128 stands for zero in the data rows.
Here are some points:
[161  67  65  74 146 133 188 151  73 145  83  96]
[140 177 190 161 103 125 134  89 121 150 119  83]
[119 120 137  87 152 184 144 120 122 119 122 180]
[175   0  92  59 214 201 144  78  95 171 144 121]
[120  59 108 145 163  49 187 210 214 139 135  67]
[119 106 122 131 128 137 122 120 114 131 139 136]
[ 91 251 106 122 101 109 119 151 111  95 130 132]
[ 22 255 246 191 126  42  55 171 172 128 134 106]
[166   1  62  84 135 169 157  89 135 131  57 101]
[111 166 177 173 129 189  67  89  88  90 119 101]
[124 132  77  97 160  62 151 187 147 111 149 168]
[207  98  79  78  77  53 178 152 120  58  88 100]
[152 237  38  73  31 135 128 112  96 162 131 185]
[224   0  96  75 176 127 195 135 118  80 123  59]
[129 136 156 142 128 118 105  79 127 157 134 115]
Here are 12 more points, each followed by its number:
[182 235  92 103  52 170 114 111  74  97 126 141] 0
[148 144  39  91  28 103 157 132  89 131  35 145] 1
[129 144 138 159 178  78 141 140 150 134 170  71] 2
[ 95   0  68  41 185 200 140  98 176 161 117 147] 3
[ 89  87  72 136 179 104 179 122 229 175 105 128] 4
[144 211 125 116  48 170  95 108  42  68 117 137] 5
[152  83 232 182 166 141  93 164 127 121 124  62] 6
[163 255 200 105  23 180  73 108 109  90 172 136] 7
[141  45 100  78 186 150 155 131 144 112  60  92] 8
[163 206 204 208  95  59 108 176 127  62 154 153] 9
[143  87 122 127 128 168  69  91  67 179 135 115] 10
[112 254 183 160  89 142 161 104  78 117 121  90] 11
Which three of these numbered points are nearest to each point below, looking only along the 4 directions in which the first points spread most? Their numbers follow each, nearest first.
[108 209  94  78  17 160  94 112  42  98 119 154] > 0 5 7
[137 177 199 219 114 102 124 103  72 166 187 130] > 11 9 2
[ 96 146 170 139 140  81 123 135 201 131 164 161] > 2 4 9
[101 255 130 180   0 128  94 134 101  94 136 223] > 7 11 5
[ 98 192 182 192  73  46 113 165 160  96 156 161] > 9 2 11
[168   0   2  83 203 182 174  85 125 188 144 152] > 3 8 4
[ 41 193 116 187 119 114 107 110 124 148 138 177] > 11 9 2
[179  21 183  86 182 172 143 158 127 146 139 115] > 8 3 4
[102 185  74 167  48 126 133  97 158 134 110 174] > 0 5 11
[153 117 210 141 192 142 107  79  75 134 164  71] > 6 10 2
[ 97 224  96  88  65 154 108 136 164 115 156 195] > 0 5 7
[170  16 190 120 156 143 167 109 130 143 134  83] > 8 6 10
